Where one turn sends some rows of the set: a few examples, then the rows asked:
Lurob: |  -4.1 | -15.3 |  -6.6 |  12.5 | -34.4 |  25.4 |  26.0 |   2.8 |  26.7 |  11.2 | -17.4 |   0.2 |  27.4 | -36.0 |   9.0 | -26.9 |   1.7 |  12.0 |  14.4 |  -8.4 |  19.4 | -17.2 |  -5.7 | -12.2 |   9.5 |  -1.7 | -47.2 |   8.8 |  21.8 | -18.7 |   5.4 | -21.8 |  11.2 |  -3.7 |  26.4 |
dun: | -22.1 |   7.2 |  20.8 |   6.2 | -49.7 |   5.7 |  26.5 |  -3.3 |  14.1 |  18.9 |  -3.5 |  -9.6 |  43.4 | -27.6 |   0.2 | -40.7 | -18.4 | -13.5 |  18.8 | -26.8 |  28.3 | -21.2 |  26.6 |  10.4 |  23.0 |  -1.9 | -31.4 |  10.9 | -10.1 |   5.7 |  15.0 |  -8.5 |  -0.1 | -24.0 |   1.6 |
sedu: |  -9.0 |   3.8 |   4.6 |  -9.6 | -45.4 |  31.8 |  17.9 |  -3.7 |  15.1 |   4.9 | -11.7 |  -7.5 |  50.1 | -45.7 |  15.5 | -30.2 |   6.9 |  19.8 |  15.4 | -32.5 |  31.6 |  -5.0 |   1.7 | -22.9 |  22.5 |  27.2 | -32.0 |  35.4 |  -4.3 | -17.3 |  25.1 |  -9.3 |   0.3 | -20.8 |  -0.7 |
lav: |  10.0 |   7.9 |  -4.2 |   2.1 | -55.5 |   7.8 |  31.8 |  -4.5 |   7.3 |   5.4 |  11.0 |   3.4 |   3.3 | -26.8 |  14.5 | -33.8 |  11.1 |  -7.6 |  16.8 |  -9.6 |  19.4 | -10.4 |  21.6 | -16.6 | -19.8 |  21.0 |  -9.9 |  19.4 |  -5.9 | -10.4 |  10.7 |  -0.3 |  -7.5 | -29.5 |   4.3 |
nov: | -28.1 |   4.7 |  15.4 |  10.2 |   2.5 |  14.0 |  17.6 |  -2.2 |   1.0 |   6.4 | -25.9 | -18.8 |  18.7 | -20.0 |  -8.8 | -28.5 |   1.0 | -13.3 |  -0.8 |  -0.8 |  10.3 |  16.0 |   3.3 |  -9.3 | -14.3 |   8.0 | -26.7 |  11.7 |   7.7 |  -1.2 |  10.1 |  14.0 | -10.1 | -29.6 |   4.1 |
fovin: |  -2.8 | -13.4 | -28.3 |  23.5 | -13.4 |  17.3 |  24.2 | -11.5 |  20.0 |   6.3 |   9.6 |   1.9 |  19.6 | -54.6 |   7.7 | -23.5 | -20.4 | -12.7 |   6.4 | -15.8 |  -0.7 |   1.2 |  14.5 | -29.1 |   8.6 |  25.8 | -17.4 |  14.2 |  16.9 | -20.4 |  -2.0 | -18.7 | -14.4 | -30.4 |  11.9 |
Mepob: | -17.8 |  -3.8 |   3.1 |  21.2 | -19.2 |   5.6 |  30.9 |   1.7 |  12.3 |  -2.3 | -20.0 |  -7.5 |  29.8 | -29.2 |   0.2 |  -2.9 | -12.3 | -24.4 |   6.9 | -42.8 |   4.1 |  -0.1 |   8.8 | -15.3 |  16.2 | -16.1 |   4.0 |  23.5 |  15.4 |  -1.7 |  -9.7 | -13.1 | -17.4 | -20.4 |   7.3 |
pap: | -27.1 |  16.9 |  -9.7 |  30.5 | -11.5 |  24.8 |  32.8 | -14.7 |   4.8 |  16.1 |  -2.0 |   8.5 |  26.1 | -34.9 |  16.3 | -29.1 |  -0.9 |  -5.7 |  37.7 | -16.5 |  22.0 |  19.8 |  28.8 |  -2.9 |   5.9 |  16.5 | -19.0 |   6.4 |  18.7 |  -4.8 |  20.8 |  19.3 |   0.5 |  -5.8 | -16.4 |
tud: |  -9.8 | -12.6 |   6.0 |   9.8 | -23.1 |   7.7 |  34.1 |  -8.1 |  15.8 |  -8.9 | -25.1 | -14.4 |  29.4 | -32.7 |  -2.2 |  -8.1 | -14.0 |  -9.8 |  -1.9 | -36.4 |  -0.1 |  -0.2 |  12.7 |  -4.0 |   6.3 |  -8.2 |   5.2 |  35.5 |  16.0 |  -8.4 |  -6.8 | -13.3 | -22.0 | -16.3 |   7.2 |
pora: | -29.9 |  16.1 |  -3.7 |  28.4 | -32.9 |  20.2 |  37.9 |  10.4 |   1.4 |   1.8 |   1.5 |   2.2 |  22.3 | -45.1 |  13.7 | -17.3 |  -6.0 |  -8.2 |  12.0 | -16.0 |   9.1 |   3.6 |  25.4 |   7.5 |  26.4 |   4.9 | -16.3 |  38.6 |  -5.5 |  -5.1 |  -0.7 |  16.6 |  13.8 | -26.2 |   2.3 |
kavu: |  -7.0 |  -1.6 | -11.4 |   4.4 |  -8.1 |  14.0 |   5.5 | -30.8 |  10.5 |   8.5 |  -8.8 |  -7.8 |  48.0 | -40.3 |   7.2 | -16.8 | -13.7 | -12.2 |  -4.9 | -13.7 |  -0.6 |   2.9 |  -5.7 | -11.8 |  15.7 |  -2.3 | -43.9 |  24.6 |  23.9 | -10.7 |  26.6 | -13.4 |   1.9 | -37.3 |  -4.5 |
faruf: | -14.6 |  -2.5 | -17.2 |  20.7 | -29.5 | -13.6 |  14.3 | -29.6 |  16.3 |  24.8 |   6.6 | -13.4 |  19.4 | -21.4 |  10.9 | -36.8 | -13.3 |  25.4 |  15.4 | -14.5 |  32.2 |  -9.3 |  -1.3 | -27.1 |   0.4 |  -6.9 | -34.6 |   7.6 |   7.9 |  -6.7 |  -1.1 |  -4.5 | -21.1 | -29.9 |  -2.2 |
rab: |   9.3 |  11.0 |  13.6 |  -6.1 | -34.8 |   2.2 |  12.6 | -23.5 |  21.6 | -15.6 |  -4.4 |   3.7 |  36.9 | -16.9 |  13.9 | -48.8 | -24.0 |   0.0 |  25.9 | -15.7 |   4.0 |  -5.1 |  22.0 | -35.7 |   5.3 |   8.3 | -21.8 |  23.0 |   6.0 | -20.5 |  14.7 |  -4.7 |  -1.1 | -22.9 |  12.7 |
zalim: | -28.8 |   4.8 |  -0.4 |   7.6 | -21.8 |  11.7 |  11.1 | -12.9 |  12.7 |  18.7 |  20.9 | -13.2 |  23.4 | -23.9 |  27.2 | -28.0 |  13.2 |   4.1 |  29.3 | -16.1 |  18.1 | -33.0 |  23.7 |  -4.0 |   9.4 |  18.7 | -15.2 |  23.1 |  13.2 |   1.4 |  38.6 | -21.4 |  -7.8 | -12.1 |  -6.1 |
subu: | -10.8 |  18.6 | -22.7 |  22.0 | -20.9 |  -0.3 |  -3.9 |  -2.8 |   3.4 |  22.0 | -28.4 | -12.6 |  41.9 | -39.1 |  -0.7 | -17.6 |  14.4 |  11.1 |  10.0 | -18.8 |  28.2 |   7.7 |   7.3 |  -2.8 |   1.4 |   2.9 |  -2.9 |  15.1 |  -1.5 |  15.1 |  28.7 |   2.8 | -14.9 | -26.2 |   2.6 |
kelol: |   1.3 |  -9.5 |  -7.8 |  17.5 | -32.0 |  22.7 |   9.0 | -24.6 |  21.3 | -10.3 | -23.9 | -28.6 |  42.4 | -40.4 |  11.2 | -16.8 |  -2.9 |  -4.3 |  23.0 | -24.5 |  14.0 |   9.5 |   5.9 |   9.0 |  25.2 |  23.0 |   5.0 |  13.0 |  -1.1 | -13.7 |  14.0 |  -3.5 | -17.2 | -13.7 |  15.6 |
Tetum: | -13.1 |  13.4 |   8.5 |  -3.5 | -28.8 |  10.3 |  -5.0 |  -2.4 |  14.5 |  -4.5 | -10.2 |  -5.1 |   4.1 | -32.3 |  15.6 |  -3.9 | -13.0 |   2.3 |  32.0 | -49.7 |  -1.2 |  10.3 |  10.7 | -15.0 |   6.4 |  11.6 |  -9.1 |  13.5 |  19.1 | -18.3 |  -2.4 |  -6.0 |  -3.4 | -35.7 | -18.8 |
Gek: | -17.7 |   2.1 |  -3.4 |  20.9 |   1.9 | -11.7 |  11.8 |  -8.2 |  15.3 |  20.4 | -16.9 | -22.3 |  42.5 | -20.9 |  23.1 | -39.0 |  -5.7 |  12.3 |  18.3 | -17.3 |   7.8 |  13.0 |  16.4 | -18.2 |  21.9 |   0.9 | -14.8 |  -2.6 |  14.8 | -32.6 |  -9.1 |   4.1 |   3.6 | -26.8 |   9.2 |
Zin: | -21.1 |  12.7 |   7.2 |  28.7 | -29.0 |  23.6 |  23.1 |  -0.7 |  23.6 |  -1.3 |   1.2 |  11.4 |   5.6 | -27.2 |  -4.6 | -15.0 | -29.9 |  23.1 |  27.2 | -33.4 |  28.7 | -18.4 |  18.5 | -16.8 |   3.9 |  17.3 | -16.2 |  28.4 |   9.8 |  -4.4 |  15.9 | -10.8 | -24.9 |  -9.5 |   9.3 |
bizo: |  -7.1 |  -9.1 |  31.4 |  11.7 |  -3.8 |  16.1 |  11.1 |  -5.3 |  22.1 |   2.5 | -17.2 |  -2.1 |  34.9 | -31.3 |  11.6 | -30.5 |  -7.9 |  -6.5 |   0.1 | -23.9 |  33.9 |  -4.8 | -23.7 |  -3.5 |  11.7 |  10.7 | -11.8 |  19.1 |   0.4 | -28.1 |   7.8 |  -0.4 |   2.1 | -32.1 |  19.8 |
fak: | -16.2 |  12.7 |  -4.4 |  18.8 | -16.0 |  20.2 |  31.5 |  -8.1 |   7.5 |  23.9 | -14.1 |  -2.6 |  25.6 | -35.6 |  12.1 | -34.7 |   1.0 |   4.9 |  29.3 | -19.1 |  23.3 |  22.1 |  36.8 |   4.0 |  -3.5 |  27.0 | -21.1 |   9.3 |  17.7 |  -5.5 |  23.9 |  18.2 |  -4.1 |   1.9 | -14.5 |
Fuz: |  -3.8 |   2.0 |  -8.1 |  23.4 | -13.3 |  13.5 |  38.4 |  -0.8 |  13.2 |  13.5 | -14.0 |  -7.4 |  15.4 | -36.5 |  13.2 | -33.2 |  11.3 |  10.9 |  17.5 |  -4.4 |  17.3 |   7.4 |  12.5 |  -7.5 |  -7.8 |  -6.0 | -45.7 |  13.1 |  27.8 |   2.5 |  -4.3 | -17.9 |   9.0 |  -1.8 |  19.4 |
tagu: | -19.0 |   0.8 |   0.4 |  27.7 | -36.8 |  -7.8 |  -9.9 |  -7.5 |   8.5 |  16.3 |   1.8 | -27.0 |  15.6 | -17.6 |  24.5 | -14.6 |   0.5 | -24.3 |   4.8 |  -8.8 |  30.8 | -12.5 |  10.3 |  -0.1 |   6.9 |  -4.8 | -23.9 |  15.4 |   4.2 |  -7.3 |  21.5 |   2.4 |   0.9 | -35.2 |  26.5 |
Nulo: | -11.1 |   1.6 |  -2.5 |  24.9 | -30.3 | -11.9 | -17.7 |   3.8 |  13.8 |  24.8 |  -4.5 | -23.0 |  13.5 | -21.1 |  16.9 | -24.4 |  -5.4 |  -5.5 |  -5.8 | -10.2 |  27.4 |  -9.8 |  12.6 |   0.4 |  -1.9 |   1.3 | -19.5 |  23.4 |   1.7 |  -6.4 |  26.6 |   8.7 |   0.9 | -25.2 |  28.9 |
bapak: | -16.8 |  14.0 |  15.9 |  -1.1 | -37.5 |  -6.7 | -23.9 | -10.0 |  -2.5 |   5.5 |   0.2 |   1.7 |   9.5 | -36.5 |  18.4 | -18.3 |  -8.6 |  -4.8 |  28.5 | -25.9 |  19.8 |   4.0 |  16.1 |  -8.3 |  -1.8 |  11.3 | -15.0 |   8.4 |  25.2 | -20.2 |  20.5 | -13.7 |  -3.2 | -35.8 | -10.8 |
fip: |  -4.7 |  35.2 |  -6.7 |  23.0 | -10.1 |   7.8 |  25.1 |  -6.7 |   9.6 |   8.4 |  -7.2 |  12.2 |  21.5 | -20.4 |  10.0 |  -5.4 | -19.7 |  23.3 |   4.0 | -18.1 |   8.4 |  -4.4 |  28.3 |  -8.6 |  -9.2 |  10.0 | -29.1 |  18.7 |  18.2 | -30.2 |  20.0 |   5.5 |  -3.2 | -40.1 |  -2.1 |
Kap: | -10.3 |   9.1 |   6.7 |  -5.0 | -46.6 |  26.6 |  24.1 |  -5.1 |  12.4 |  10.3 |  -4.1 | -10.3 |  51.2 | -36.6 |  13.7 | -26.4 |   8.2 |   7.6 |  25.1 | -33.6 |  31.1 |  -9.5 |   2.0 | -29.7 |  29.9 |  23.2 | -36.6 |  15.8 |  -8.6 | -15.2 |  21.4 | -18.2 |  -1.1 | -36.7 |   0.0 |
zisus: |  -3.2 |   9.2 |  -5.5 |  15.5 | -33.0 |  19.2 |  35.3 |   3.4 |   3.7 |  23.1 |   7.2 |  -4.1 |  14.0 | -18.9 |   5.0 | -22.0 |  16.4 |   2.5 |  27.0 | -34.1 |  -7.3 |  -7.1 |   5.6 | -16.9 |  34.9 |  18.6 |  -2.4 |  32.4 |  18.1 | -15.4 |   9.9 |  -5.4 | -12.2 |  -6.4 | -12.0 |

dun turns into kelol
Tetum turns into Fuz
Where do these go?
fak turns into tagu
fip turns into faruf
nov turns into zalim
lav turns into kavu
Kap turns into tud

Where one turn sends some rows of the set: a few examples, then the rows asked:
Y: |   2.7 |  22.1 | -18.4 | -13.5 | -11.2 | -13.0 |  11.9 |  -4.9 |  12.6 |  -0.4 |  38.6 |  19.9 |  -5.6 | -11.8 |   1.3 |  19.3 |   0.0 |  15.8 |  19.2 |  18.8 |
P: | -18.1 |  15.9 |  -0.8 |  -3.1 |  -8.5 |  -5.4 |  25.7 |  -6.1 |   6.0 |  15.9 |  27.6 |  10.4 | -14.9 |  -6.2 |  -2.2 |  31.9 |  -3.4 |  24.9 |   3.3 |  15.0 |
R: |   0.5 |  33.4 | -10.8 |  -6.6 |  -9.0 |  28.6 |  24.1 |   3.7 | -15.0 |  -0.8 |  13.4 |  -5.5 | -29.5 |  -6.2 |  11.9 |  -1.3 | -28.9 |   3.1 |  27.6 | -13.0 |
F: |  -7.0 |  13.9 |  -5.5 | -11.0 |  -7.2 | -10.0 |  22.8 |  -8.6 |  19.3 |   0.3 |  34.9 |  14.0 | -15.6 | -16.3 |  -9.2 |  29.6 |   3.1 |  18.0 |  19.7 |  20.6 |
N: |  25.8 |  53.6 |  -2.3 |  -1.6 |  31.2 |  22.2 |  18.5 |  14.0 |   3.8 |  -7.9 |   2.8 |  21.8 | -33.7 |   9.1 |   1.5 |  30.1 | -24.2 |  16.6 |  18.9 | -10.5 |
J: |  24.1 |  52.3 | -11.0 |  -7.8 |  28.9 |  27.0 |  20.9 |  10.0 |   6.1 | -14.6 |   3.2 |  11.1 | -29.1 |  -1.7 |   0.9 |  25.0 | -31.3 |   1.2 |  33.8 |   8.2 |
U: |  -6.2 |  16.8 | -12.6 |  -8.4 | -11.4 | -10.0 |  13.5 |  -3.5 |  -1.7 |  16.2 |  31.2 |  14.0 |  -3.6 |   0.7 |   2.2 |  22.7 |  -7.0 |  23.7 |   7.7 |  15.6 |
M: |  10.5 |  30.1 | -11.0 | -11.7 |  -6.1 |  10.3 |  21.4 |  18.9 |   2.7 | -19.7 |  20.6 |   0.0 | -30.5 |   8.4 |   0.5 |   5.1 |  -2.6 |   4.5 |  29.9 | -34.6 |
H: |   5.6 |  54.4 |  -4.7 |  11.9 |  17.5 |  20.4 |  28.3 |  -1.4 |   7.1 | -14.5 | -15.3 |  -9.9 | -36.1 |  -3.5 |  -5.4 |  21.2 | -16.2 |   5.7 |  20.8 |  10.5 |
E: |  21.4 |  45.4 |   6.4 |  12.2 |  23.9 |  15.7 |  21.8 | -11.8 |   7.0 |  -7.5 | -12.8 |   6.7 | -40.9 |  -3.5 | -15.7 |  24.9 | -14.6 |  25.4 |  21.9 |   0.7 |
Z: |  21.9 |  40.2 |  -8.2 |  -8.1 |  29.1 |  20.0 |  20.4 |  18.4 |   2.1 |  -9.6 |  -1.9 |   2.8 | -23.0 |  21.8 |  -9.1 |  32.4 | -25.4 |   6.2 |  29.5 |  -3.6 |
Q: |  -8.2 |  35.0 | -16.1 |  -4.9 | -13.4 | -10.6 |  15.0 |   3.6 |   8.0 |   4.5 |  36.0 |  22.0 | -10.7 |  -7.1 |  14.0 |  19.4 |   2.1 |  18.8 |   0.5 |   9.7 |
D: |  25.1 |  23.9 |   0.6 |  -9.5 |   0.0 |  17.7 |  14.2 |  -7.0 |  -5.9 |  -3.3 |  22.3 |  18.2 | -36.1 | -10.1 |  -3.3 |   2.0 | -19.2 |  23.6 |  35.9 | -26.8 |
T: | -17.8 |  31.3 |  -6.9 |  -2.6 | -10.2 |  -7.8 |  27.3 |   1.6 |  18.8 |  -0.7 |  34.9 |  17.3 | -20.9 | -15.6 |   6.9 |  28.5 |   7.2 |  15.9 |   1.8 |  12.7 |
A: |  17.3 |  44.6 |  -2.1 |   7.3 |  20.9 |   7.0 |  24.4 |   4.6 |  16.6 | -22.5 | -11.4 |  -5.7 | -35.4 |   8.9 | -19.9 |  27.0 |   0.3 |  11.8 |  25.6 |  -4.3 |

A turns into H
Q turns into U
J turns into N
Where do these go?
T turns into P
R turns into D

